(in the rows, 128 means zero)
First come named moves, each a turn or a mirror, each shown by rows before and after it. For each pair of rows after them, which moves, in which order, take the first row to the second? The first pair is done for you.
move C:
114, 125, 115, 102, 147, 115, 134, 137, 150, 144, 127, 121, 118, 149 => 101, 103, 111, 125, 123, 124, 142, 125, 159, 136, 117, 132, 130, 134
119, 114, 112, 101, 103, 171, 133, 120, 156, 159, 109, 141, 181, 103 => 141, 153, 116, 63, 143, 156, 121, 141, 141, 171, 124, 123, 159, 130
141, 135, 124, 134, 162, 146, 144, 102, 183, 79, 134, 130, 134, 110 => 149, 147, 126, 121, 174, 141, 141, 110, 178, 81, 138, 124, 128, 119
119, 115, 125, 136, 117, 123, 127, 137, 111, 140, 115, 102, 126, 130 => 121, 120, 124, 132, 121, 122, 126, 137, 110, 142, 116, 101, 124, 132
move P:
141, 117, 106, 109, 122, 139, 136, 144, 150, 148, 113, 102, 158, 132 => 136, 124, 116, 109, 108, 137, 133, 147, 132, 166, 117, 113, 160, 131
106, 138, 130, 119, 119, 107, 127, 129, 118, 146, 147, 129, 123, 132 => 112, 127, 116, 120, 143, 109, 133, 123, 145, 117, 139, 110, 121, 134
111, 126, 124, 143, 145, 126, 139, 97, 149, 98, 129, 115, 140, 134 => 101, 141, 145, 145, 111, 124, 134, 105, 107, 141, 141, 143, 144, 133
147, 128, 107, 130, 164, 128, 116, 145, 112, 137, 105, 93, 97, 126 => 141, 137, 120, 129, 143, 126, 112, 151, 86, 163, 112, 111, 100, 126
move F:
159, 99, 103, 114, 137, 148, 140, 130, 141, 101, 139, 126, 99, 107 => 133, 86, 110, 132, 124, 129, 148, 105, 138, 94, 139, 126, 101, 107
130, 99, 94, 175, 98, 153, 126, 131, 132, 132, 127, 127, 133, 138 => 140, 103, 92, 169, 101, 159, 122, 143, 129, 137, 126, 127, 131, 139
109, 122, 119, 113, 130, 111, 113, 126, 135, 131, 123, 103, 119, 122 => 113, 124, 119, 110, 131, 113, 110, 132, 131, 134, 123, 104, 118, 124
Now pairs of rows:
Between the rows of a pair lie two moves.
162, 137, 121, 122, 108, 150, 122, 168, 102, 143, 135, 137, 121, 119 => 163, 128, 111, 130, 114, 168, 132, 148, 141, 115, 133, 145, 134, 104  C, F
129, 146, 125, 107, 141, 93, 117, 150, 90, 157, 130, 105, 95, 155 => 134, 106, 110, 139, 93, 144, 118, 166, 94, 168, 107, 132, 120, 121  C, F
110, 137, 102, 138, 124, 108, 124, 142, 89, 128, 125, 108, 112, 144 => 123, 138, 92, 129, 142, 118, 124, 147, 105, 114, 122, 100, 111, 144  P, F
114, 97, 124, 169, 71, 154, 153, 113, 139, 123, 113, 167, 152, 92 => 166, 165, 133, 96, 130, 134, 121, 183, 85, 172, 134, 136, 109, 140  F, C
144, 120, 127, 134, 165, 122, 114, 123, 146, 113, 105, 132, 96, 123 => 128, 118, 134, 141, 158, 103, 116, 112, 135, 116, 106, 129, 95, 128  F, C
142, 110, 99, 112, 138, 152, 112, 150, 148, 135, 110, 105, 132, 120 => 109, 122, 130, 127, 94, 136, 115, 129, 112, 170, 127, 142, 143, 114  F, P
138, 112, 119, 140, 128, 119, 124, 153, 103, 138, 115, 99, 115, 135 => 150, 111, 111, 137, 133, 140, 123, 158, 119, 130, 112, 105, 122, 126  C, F
121, 110, 119, 134, 111, 120, 151, 121, 107, 96, 134, 139, 132, 116 => 136, 106, 108, 128, 124, 125, 147, 137, 110, 92, 127, 124, 126, 120  F, P
154, 111, 148, 156, 108, 139, 130, 137, 113, 113, 131, 117, 130, 109 => 168, 127, 149, 137, 127, 140, 126, 149, 112, 116, 136, 112, 122, 118  F, C
173, 133, 73, 99, 138, 183, 115, 176, 132, 136, 104, 118, 127, 120 => 157, 146, 78, 97, 175, 156, 132, 122, 178, 87, 118, 108, 126, 127  F, C
128, 141, 116, 99, 156, 126, 119, 156, 123, 152, 114, 94, 127, 152 => 105, 108, 108, 135, 137, 141, 140, 110, 169, 114, 105, 109, 152, 124  F, C
123, 131, 130, 128, 98, 151, 137, 143, 105, 146, 134, 130, 136, 135 => 116, 109, 116, 137, 117, 140, 147, 122, 137, 105, 124, 104, 132, 137  P, F
130, 166, 122, 116, 135, 97, 127, 140, 77, 141, 146, 128, 90, 129 => 115, 116, 104, 163, 98, 142, 146, 105, 131, 104, 127, 157, 126, 83  F, C
100, 117, 166, 138, 74, 120, 121, 107, 130, 160, 125, 131, 152, 98 => 159, 145, 147, 99, 118, 169, 110, 150, 157, 155, 126, 132, 153, 96  F, F
115, 108, 120, 144, 109, 121, 123, 133, 108, 129, 129, 127, 123, 124 => 139, 113, 107, 127, 131, 136, 119, 153, 122, 121, 124, 118, 120, 126  F, P
156, 164, 162, 167, 104, 154, 111, 137, 115, 109, 122, 151, 141, 105 => 167, 185, 163, 147, 130, 148, 107, 141, 118, 106, 131, 142, 132, 115  F, C
154, 136, 123, 127, 138, 114, 117, 153, 112, 106, 117, 97, 94, 151 => 133, 106, 117, 158, 118, 127, 134, 120, 146, 78, 108, 111, 115, 128  F, C
155, 109, 118, 112, 129, 169, 137, 136, 129, 142, 103, 120, 135, 138 => 134, 120, 139, 121, 102, 161, 140, 116, 113, 160, 116, 147, 145, 132  F, P
108, 124, 143, 147, 121, 74, 129, 127, 88, 129, 125, 102, 99, 146 => 134, 124, 128, 131, 141, 88, 120, 152, 90, 129, 119, 89, 92, 150  P, F
154, 87, 117, 149, 105, 136, 112, 127, 126, 124, 111, 110, 110, 109 => 172, 109, 117, 123, 131, 134, 104, 144, 123, 129, 117, 102, 98, 122  F, C
131, 110, 125, 164, 141, 132, 141, 129, 125, 105, 110, 113, 139, 137 => 126, 111, 131, 166, 125, 128, 135, 138, 99, 127, 110, 119, 138, 140  F, P
149, 131, 125, 135, 157, 133, 134, 152, 115, 139, 133, 141, 155, 115 => 136, 135, 134, 141, 149, 127, 138, 135, 117, 140, 140, 155, 163, 112  F, P
143, 154, 145, 140, 102, 135, 152, 155, 90, 99, 137, 135, 129, 140 => 137, 137, 134, 148, 116, 124, 160, 136, 115, 68, 130, 117, 126, 142  P, F
76, 116, 143, 121, 118, 108, 139, 110, 132, 150, 118, 121, 150, 129 => 109, 109, 117, 105, 156, 127, 132, 139, 155, 131, 103, 89, 139, 136  F, P
148, 147, 106, 125, 138, 149, 139, 121, 115, 112, 131, 118, 116, 149 => 121, 135, 115, 143, 120, 128, 143, 101, 105, 112, 130, 119, 117, 149  F, F
159, 145, 131, 122, 142, 116, 116, 157, 97, 134, 135, 114, 101, 138 => 140, 109, 118, 160, 121, 142, 135, 113, 153, 91, 123, 133, 131, 104  F, C
138, 136, 117, 124, 151, 122, 118, 143, 127, 112, 135, 112, 100, 142 => 115, 125, 124, 139, 138, 105, 125, 121, 125, 108, 135, 112, 102, 141  F, F
150, 136, 118, 109, 148, 120, 121, 162, 105, 130, 120, 105, 105, 148 => 133, 94, 110, 149, 100, 147, 129, 154, 114, 127, 100, 127, 131, 117  C, F
136, 142, 140, 101, 153, 94, 121, 133, 109, 139, 140, 99, 88, 161 => 106, 85, 127, 161, 101, 130, 146, 91, 154, 106, 119, 129, 126, 116  F, C
154, 117, 98, 140, 161, 123, 129, 148, 155, 90, 106, 96, 113, 149 => 106, 127, 140, 163, 91, 94, 126, 133, 84, 152, 125, 140, 122, 147  F, P
156, 141, 114, 105, 145, 167, 127, 141, 160, 118, 123, 132, 135, 120 => 105, 140, 146, 133, 92, 137, 136, 101, 127, 142, 137, 162, 146, 115  F, P
126, 158, 141, 129, 129, 136, 138, 88, 151, 97, 153, 167, 143, 124 => 120, 172, 155, 118, 125, 103, 126, 105, 103, 129, 160, 154, 123, 147  F, C
150, 116, 148, 153, 87, 142, 133, 141, 90, 130, 131, 160, 131, 101 => 181, 120, 124, 133, 130, 164, 134, 148, 136, 95, 125, 143, 128, 101  F, P
165, 155, 132, 102, 151, 145, 114, 157, 127, 134, 143, 143, 112, 124 => 132, 162, 155, 117, 124, 132, 125, 118, 123, 137, 159, 172, 125, 117  F, P
134, 130, 117, 109, 142, 124, 117, 147, 132, 145, 131, 117, 117, 146 => 122, 141, 132, 113, 126, 122, 120, 135, 122, 160, 143, 138, 124, 142  F, P
146, 115, 123, 129, 120, 135, 138, 131, 142, 120, 114, 152, 142, 113 => 154, 141, 129, 104, 144, 114, 130, 142, 126, 130, 125, 138, 124, 134  F, C
